One vector is turned by the same rotation once a step. Each row is the vector after some number of steps, and that number follows the row.
The counts run from 0 to 667.
[30.9,13.8,-15.4,-10.8,-13.7,-19.0,-37.7,-14.4,-15.1,22.7,22.9,-16.1,17.8,-6.7,-18.5,8.6,17.7,-8.5,-13.3,-8.1,17.4,-11.6,-9.7,-25.5,-13.7,24.3,41.6,-11.9,-33.5,17.3,13.8,9.6,-27.7,40.3,-13.3,-17.4,3.7,-4.5,-23.1,9.8,-10.1,-10.4,-16.6,9.3,-3.7,-43.3,-15.3,12.1,-6.2,11.2,-21.7,-13.7]
392
[-8.5,-24.8,-33.7,-30.3,-13.7,17.9,-0.6,-13.6,18.4,8.0,-9.0,-16.8,7.3,-12.7,-3.9,17.7,18.9,32.8,3.1,-6.6,-26.7,7.6,3.7,-13.6,21.3,-34.1,16.6,12.2,-25.2,-14.9,-5.9,-35.4,-33.9,8.8,19.5,-6.2,0.2,23.9,-9.6,8.8,-6.8,-19.1,-2.5,12.3,-19.6,-18.3,6.6,-44.7,26.4,-7.6,-25.6,-6.3]
45
[-10.7,-1.8,13.1,11.0,-37.6,18.6,-38.9,16.1,-27.7,16.9,22.8,5.2,-13.7,-4.5,-12.7,6.9,-26.5,-14.7,19.9,-8.5,-0.6,0.6,10.2,-20.7,-11.8,-30.0,1.3,-1.1,9.7,12.0,25.6,-26.2,36.9,13.3,-19.8,1.6,-10.6,11.5,-48.6,-22.3,-4.6,-28.4,-14.3,0.3,-1.3,6.6,-28.4,-2.3,1.2,8.4,13.9,5.5]
411
[-31.6,22.5,-2.7,-2.5,-27.6,13.6,-16.3,6.3,-8.2,-14.7,5.4,-6.1,20.6,-10.3,-4.5,-9.3,-23.0,-10.9,18.2,-10.1,0.5,25.6,-9.4,21.6,12.5,-24.7,-18.5,-24.8,35.9,5.2,13.1,-28.9,53.8,15.1,4.4,-15.5,-24.9,-9.1,-44.5,-23.4,-2.8,-11.0,-14.4,35.4,-4.8,-9.8,-6.5,7.9,2.7,2.4,26.0,-2.0]
577
[-4.9,16.3,-36.7,39.7,-19.8,-15.5,-34.9,13.7,-18.7,-23.8,-3.5,19.2,-10.4,-9.2,23.5,-20.7,3.5,-20.0,17.9,12.9,-20.6,-10.8,-40.5,1.6,45.3,-31.8,-16.0,16.6,5.3,-15.4,34.3,-18.8,-1.8,3.5,-7.4,1.6,-15.1,4.3,-23.8,12.8,-0.4,-7.8,14.9,3.3,-0.4,10.0,8.1,-5.3,-11.9,11.4,-4.3,22.6]
416
[-11.8,17.5,-0.9,-20.0,-3.0,-8.3,6.0,-2.3,8.9,-28.7,-23.0,26.2,10.0,1.7,19.4,-7.3,-23.5,-6.8,13.0,2.1,6.9,-5.8,15.5,25.7,35.6,-17.3,-40.0,8.6,16.7,-8.6,-8.8,-45.1,46.0,15.0,20.0,5.0,11.4,-19.7,-9.2,19.8,-16.4,1.3,-35.2,14.9,-10.3,19.7,11.7,6.9,-16.1,-13.3,-14.7,27.5]
115
[-20.6,7.3,29.8,8.8,-10.6,23.2,-1.1,12.3,40.1,-32.4,20.5,8.9,15.3,-13.9,-19.3,10.7,3.9,5.2,4.9,-14.2,9.3,37.8,-3.5,26.5,22.4,-26.8,-6.4,-20.6,1.8,-25.7,3.6,-30.4,-1.2,-18.5,0.7,-7.6,-10.6,21.4,-6.8,11.3,-19.6,30.1,17.5,15.8,-39.7,17.4,32.0,-30.5,7.6,-3.2,13.0,13.7]
607
[-14.4,27.1,-9.1,-13.4,6.6,16.1,33.8,-3.6,13.2,-3.7,6.6,-10.0,28.5,-10.7,-18.2,-12.8,31.4,-8.5,13.1,-17.5,-19.2,2.4,-45.1,-3.7,5.6,-12.3,-0.3,-15.9,7.8,17.5,40.4,38.5,-34.7,28.8,18.1,-23.3,-3.4,-1.9,3.9,-6.9,1.8,12.8,-12.8,8.4,-43.7,-22.2,10.4,13.3,14.4,-18.7,-8.0,-12.4]
354
[-2.9,-3.6,-33.8,21.4,19.2,-15.5,-5.2,4.5,7.8,-4.3,-8.7,-9.2,26.3,-34.6,-14.0,-24.0,11.8,-21.9,14.8,-7.3,-14.3,-7.2,-28.5,-27.0,7.3,3.7,14.7,20.6,21.2,-1.4,29.4,38.3,-32.0,9.6,14.2,-31.2,-0.3,22.5,-16.1,-6.3,0.6,12.0,-2.3,8.0,0.6,-2.3,18.2,18.5,13.8,6.0,19.5,-32.6]
528
[-20.1,9.6,-15.0,-20.6,-15.6,19.1,21.2,7.0,16.4,7.6,12.3,-6.3,7.5,-18.1,-12.8,-10.3,24.6,14.0,7.9,-16.8,-35.1,8.7,-40.7,-1.0,16.9,-28.7,9.5,2.8,-2.2,-8.3,36.6,-7.3,-30.5,33.3,8.4,-6.1,-20.2,24.6,-15.5,12.6,-12.0,10.1,-8.0,10.2,-19.6,-25.0,23.6,-30.0,26.4,-16.1,-12.4,-11.2]
48
[19.3,14.9,29.1,21.4,-26.6,-5.6,-56.8,7.4,-10.7,34.4,43.7,8.2,-13.2,17.0,-7.6,14.2,32.7,-7.6,12.0,-4.1,11.5,-7.9,-4.7,-31.6,0.6,-5.7,16.6,-5.7,-29.1,-20.8,14.7,-13.9,-21.2,-17.2,-31.5,12.1,-17.2,16.1,-37.9,6.7,-7.9,4.4,13.8,-17.3,-7.0,13.2,3.8,-8.2,4.6,9.6,-9.6,-2.4]
427
[-26.1,17.1,24.3,-9.0,14.1,7.3,30.1,-25.2,19.4,-5.2,24.0,-4.5,36.3,-10.7,-3.8,2.9,-7.9,17.9,21.0,-16.3,-11.0,36.4,13.6,13.3,13.3,-9.9,-13.1,-26.5,7.2,-1.6,-9.0,9.6,12.0,-17.1,1.4,-22.2,8.3,1.8,-12.1,-24.5,1.0,36.7,0.2,37.8,-50.2,3.1,10.7,-10.0,27.0,-28.6,1.8,-2.3]
480
[9.1,14.5,-43.2,6.1,-1.3,-26.9,-52.3,-18.5,-17.4,15.6,23.9,-36.2,27.8,-2.0,9.7,2.9,22.3,7.4,17.8,-11.1,0.3,13.0,-8.5,-24.5,19.9,4.6,20.7,4.6,-22.1,-6.3,-22.8,-10.1,-14.0,-4.9,2.6,-19.1,-20.3,9.4,-31.0,-1.5,5.4,-8.5,11.5,14.0,-1.5,-36.2,-8.6,-14.3,19.7,11.0,-6.7,-28.0]
558
[-22.3,3.5,-21.2,-23.7,-35.9,17.3,-6.9,1.7,3.2,14.8,0.1,-27.8,0.2,9.6,4.1,1.1,33.7,12.1,-1.1,0.1,-30.3,5.2,-30.4,0.6,21.8,-64.4,-5.0,-8.9,0.6,-6.8,-8.2,-28.2,-18.4,4.5,15.2,3.4,-17.7,0.3,-18.5,1.9,1.7,-19.7,-1.5,-8.1,-39.4,-13.8,-11.6,-39.9,10.3,-10.8,-10.1,12.9]
382
[19.1,21.6,4.0,14.4,8.0,-17.0,-44.6,-18.4,10.7,-11.7,27.0,18.2,6.4,11.4,10.8,4.0,5.9,1.8,14.4,5.5,34.9,-25.1,11.9,11.5,23.6,34.3,19.9,-11.3,-17.0,-20.6,6.3,-7.9,6.7,-1.2,-35.8,5.4,-10.1,-12.0,-18.2,6.5,-6.4,19.5,-3.2,3.0,49.1,-14.8,14.2,4.5,-22.4,8.5,-16.9,-7.2]
597
[-1.1,2.9,28.0,10.0,-26.0,9.5,-19.3,29.0,-27.1,-0.7,17.4,35.7,-10.5,6.8,-9.0,7.0,-20.6,-24.2,17.5,-5.9,-14.5,-13.7,10.2,-28.3,-0.3,-31.1,-34.5,19.4,-4.0,-1.7,22.2,-2.4,21.2,-4.4,7.8,3.8,22.8,20.5,-28.3,7.9,-10.1,-17.6,-9.9,-5.8,-45.8,29.1,-1.8,19.3,-1.1,-9.7,-9.8,24.2]
284
[21.9,-1.8,38.5,-19.3,9.0,8.4,-21.9,-4.3,13.6,16.9,-1.3,6.1,10.1,30.2,5.6,30.3,23.7,12.3,1.8,-4.6,23.4,-24.2,42.1,-4.7,7.3,-10.8,-16.4,-7.4,-37.4,-23.8,-35.3,-18.9,-4.2,-22.6,13.5,8.9,37.1,-3.5,10.1,29.7,-2.3,-5.1,-25.6,-21.3,-28.2,16.4,5.9,-1.9,-4.5,-13.5,-32.3,13.0]
297
[9.0,2.7,48.3,-9.9,12.8,3.6,-10.3,-9.9,49.4,-4.2,0.1,15.0,5.8,12.1,-15.0,5.7,37.3,3.5,0.1,-12.3,39.0,-11.6,10.5,15.4,1.9,4.2,-0.9,-30.3,-4.4,-16.9,-8.3,8.4,-22.4,-9.8,0.9,0.7,16.7,-8.7,12.6,28.6,-13.4,35.8,-17.6,-21.1,-13.8,15.4,35.7,1.3,-20.5,-12.0,-2.0,4.9]
134
[-1.8,2.0,-21.3,5.6,23.7,-9.8,21.6,-20.7,17.7,-35.0,8.9,24.3,4.1,-12.7,14.6,-0.7,2.0,16.2,17.5,5.0,-18.0,-3.4,-8.4,7.1,46.9,-3.0,-10.2,17.9,-18.5,-26.1,22.8,4.2,-23.7,-3.6,3.6,0.8,19.9,15.9,5.1,23.8,-2.7,26.9,8.2,11.3,-23.0,9.7,35.8,-17.1,8.6,-22.8,-43.2,20.7]
641
[10.8,-5.3,0.2,-11.7,2.6,24.5,6.8,-11.3,35.6,14.3,-30.5,-1.9,-3.5,14.1,20.5,-9.0,48.8,13.7,4.3,12.5,-7.5,-47.1,-14.0,19.7,9.9,-30.2,9.1,-19.3,7.3,-14.5,24.2,-3.5,-33.2,7.0,-1.3,20.6,-3.1,-30.0,9.9,0.0,12.0,-3.6,-26.4,-28.5,38.1,0.9,-6.1,-6.0,-0.6,-1.5,-3.6,-13.5]
37
[-12.5,-39.4,-25.0,9.4,-19.6,11.7,-18.7,-19.7,-15.6,17.7,5.8,-0.5,-22.1,-9.5,-6.0,-7.7,-10.4,-12.4,26.2,-15.4,4.3,-12.0,1.4,-42.1,-18.4,-33.0,20.4,6.0,21.6,17.0,25.8,-2.7,12.3,0.1,-17.8,-1.3,-9.5,18.3,-29.8,-45.6,14.0,-12.7,-10.6,-15.9,23.9,10.2,-25.1,-15.4,0.9,3.3,21.7,-19.3]
539
[-13.8,4.7,5.0,1.1,-3.9,3.7,-18.4,18.4,16.9,12.8,-36.0,-8.2,40.1,-17.4,12.4,-16.9,12.2,-15.8,7.7,14.4,-13.9,16.9,-9.2,15.6,6.5,-27.4,-2.3,-31.6,31.8,-16.9,9.6,-20.7,2.4,-10.7,13.9,-22.9,-23.2,-34.6,-36.5,-12.8,-0.6,-4.5,-5.9,23.5,13.1,10.7,1.8,13.3,11.4,21.7,49.7,-26.6]
65
[-12.2,-9.3,-14.8,4.1,3.7,9.1,4.0,-35.1,6.7,6.2,-9.3,-0.3,3.8,2.7,21.9,-13.5,-5.7,5.0,28.8,-2.4,8.3,-33.8,-9.7,6.8,8.1,-10.5,19.9,-13.9,33.6,9.8,33.5,4.6,21.2,7.8,-16.3,7.7,-17.5,-20.3,-24.1,-42.0,19.7,4.6,-22.2,-8.4,59.4,-7.3,-12.5,-9.1,2.6,0.2,15.6,-19.7]
372
[11.3,7.8,-15.6,-8.2,17.7,11.1,0.4,-6.2,-13.1,21.4,-1.9,-9.8,25.5,4.5,9.7,-8.0,-9.5,-4.6,11.9,4.9,-2.0,-42.7,9.4,-17.0,-1.3,9.4,15.1,5.9,-2.4,19.4,27.3,23.4,12.4,34.1,8.9,-13.2,16.8,-13.8,-6.3,-23.1,11.0,-31.2,-46.5,0.9,45.1,-25.7,-35.8,36.1,5.0,0.9,5.0,-22.1]
198
[2.5,-21.8,-17.8,3.6,-25.9,2.3,-9.8,-14.6,14.2,16.6,9.9,-21.7,18.1,-20.2,-10.9,12.9,22.8,14.7,-7.7,3.8,10.0,37.0,0.0,-11.5,5.0,-46.5,42.9,-33.2,-16.4,-1.1,-14.7,-19.9,-25.6,-15.8,-7.6,-9.9,-2.7,-1.4,-14.0,-9.2,3.3,-3.5,27.3,22.1,-16.4,-3.3,-20.6,-35.7,-4.9,12.2,9.6,-12.0]
220
[19.3,6.1,9.2,-8.9,-6.9,-0.8,-36.9,-10.5,-1.3,-2.8,49.7,3.0,1.1,3.6,-16.6,29.5,-10.2,17.7,7.0,-20.4,22.2,-12.9,29.4,-14.6,8.9,33.8,28.4,6.2,-48.2,-7.0,-8.0,-21.4,9.8,21.3,-29.9,2.3,9.7,25.5,-24.9,16.3,-26.0,-4.3,-14.6,12.1,12.9,-18.6,11.3,-5.3,3.5,0.0,-29.3,0.0]
601
[18.1,-31.8,-21.4,25.8,11.2,-2.0,-10.9,-6.3,-12.1,14.3,-6.0,-5.6,12.4,-17.5,-16.9,0.5,-1.0,-15.9,14.1,1.2,14.8,-24.3,10.2,-44.1,-23.8,7.1,42.1,-6.3,-9.0,23.2,28.3,36.2,-24.6,17.6,-4.5,-23.6,21.5,3.6,-7.0,-21.6,12.7,-8.2,-19.2,-2.7,17.3,-9.4,-30.0,23.9,-13.6,10.9,12.1,-24.1]
361
[1.5,13.2,-32.5,35.2,41.4,-13.4,-9.3,-28.7,4.3,-4.3,23.1,-15.4,39.6,8.0,28.0,2.3,8.7,27.8,30.5,-4.4,-7.6,-20.4,7.0,-9.6,40.1,13.4,4.2,9.3,-14.0,-17.9,-11.4,24.2,-15.0,-39.9,0.0,-2.5,2.0,6.2,0.9,-12.4,19.0,26.5,6.3,6.0,3.8,-21.0,-4.0,2.0,24.4,-6.2,-4.6,-10.3]
0
[-5.0,13.0,8.1,34.4,-2.0,-2.2,3.5,14.2,32.3,-55.9,8.5,29.2,13.5,-22.8,-16.6,-7.9,0.8,-14.0,10.2,2.4,4.1,21.0,-21.1,27.1,24.3,9.7,7.5,-17.5,3.4,-18.6,35.7,9.7,-2.2,10.6,-10.1,-18.1,-2.8,4.4,-7.9,16.9,-20.9,31.9,19.6,28.7,-9.5,14.1,38.8,1.5,-18.4,-2.1,-11.4,21.8]
610
[6.2,11.0,-9.3,31.7,29.3,2.7,-10.9,19.3,16.6,-31.1,-34.8,35.4,23.0,-4.7,28.6,-10.5,8.3,-8.9,14.9,17.3,-9.2,-28.8,12.1,17.1,43.3,-6.5,-30.5,12.0,1.0,-33.9,6.0,-9.2,2.4,-15.5,22.7,-6.6,19.0,-12.8,1.2,13.8,2.9,6.2,-16.3,3.2,17.8,36.4,19.1,30.0,-3.6,2.7,6.7,9.6]
626
[7.5,28.0,-39.5,-3.0,-2.3,-24.5,-35.9,4.4,-9.5,6.5,26.4,-25.3,22.4,-5.1,-9.2,-7.6,30.6,-7.5,4.8,-13.9,-13.8,-3.7,-43.4,-25.4,21.8,6.8,10.9,17.5,-20.9,-15.7,5.0,-7.8,-30.9,14.1,-2.4,-14.8,-22.4,27.9,-24.0,20.7,-9.5,-6.1,-0.8,8.8,-10.4,-34.0,12.6,-2.3,22.2,16.0,-14.6,-14.5]
559
[-7.7,20.3,6.1,9.9,-28.4,20.7,-5.5,19.1,8.7,-27.6,-8.7,23.0,-6.3,-5.7,-12.5,-23.1,7.5,-41.4,10.4,-0.9,0.0,-15.5,-40.3,22.3,13.4,-38.1,-18.9,-25.0,33.0,-0.4,52.2,-16.1,16.1,24.0,-2.5,-2.7,-23.3,-15.0,-14.5,1.4,-11.6,-7.3,-20.0,0.0,-2.3,7.6,12.5,16.6,-24.6,6.2,15.8,20.1]
579
[23.5,-3.1,-9.1,-25.0,-16.5,1.9,-27.2,13.3,0.0,16.3,1.0,-9.3,11.8,-16.2,-30.6,7.4,40.9,-5.4,-19.6,-7.6,9.5,-1.8,-14.9,-20.6,-16.2,0.8,27.9,-4.4,-37.5,8.1,5.1,-6.4,-46.7,36.5,12.1,-19.7,8.3,2.5,-9.7,40.4,-15.9,-27.6,-18.0,-1.7,-19.8,-23.4,4.5,10.5,-6.4,9.5,-28.9,-3.4]
393
[11.3,-1.4,13.8,-12.0,-15.8,14.3,-30.9,11.8,17.0,-7.3,45.0,17.4,-3.8,-2.9,-33.0,22.2,5.9,9.7,1.5,-17.6,10.7,-6.5,10.3,-17.1,9.4,10.4,11.9,17.0,-41.1,-8.5,1.7,-18.4,-10.8,23.8,-12.3,7.9,13.1,36.4,-12.1,43.2,-27.0,-8.2,-9.4,-6.0,-8.2,-7.0,21.5,-8.6,-0.3,-4.1,-33.0,12.0]
602
[13.7,-23.7,-15.3,7.6,-26.6,-10.1,-41.5,-9.3,-5.3,-9.6,17.3,-4.3,-3.6,-29.7,-36.6,7.7,-17.7,-15.4,8.0,-18.2,35.1,16.4,10.6,-27.4,-13.3,9.7,43.0,8.9,-9.9,11.6,17.2,-10.7,-2.6,24.8,-19.8,-20.0,-7.8,30.7,-31.8,-8.3,-15.0,-14.8,-3.0,16.7,14.8,-12.0,-5.8,-11.4,-16.5,19.9,9.6,-6.4]
570
[-13.4,-16.9,-57.4,0.3,4.9,10.3,-2.8,-21.1,20.4,-9.9,-29.5,-10.7,7.0,-11.0,29.6,-10.6,16.6,27.2,20.0,9.1,-16.0,-12.2,-15.3,6.6,43.9,-39.5,11.7,10.3,10.6,-28.6,-6.6,-28.8,-13.9,-9.2,10.3,5.8,-19.6,-3.5,-1.0,-6.7,10.9,-2.9,2.0,-2.1,30.6,-4.8,-1.0,-37.5,17.1,3.6,6.4,-3.4]
208
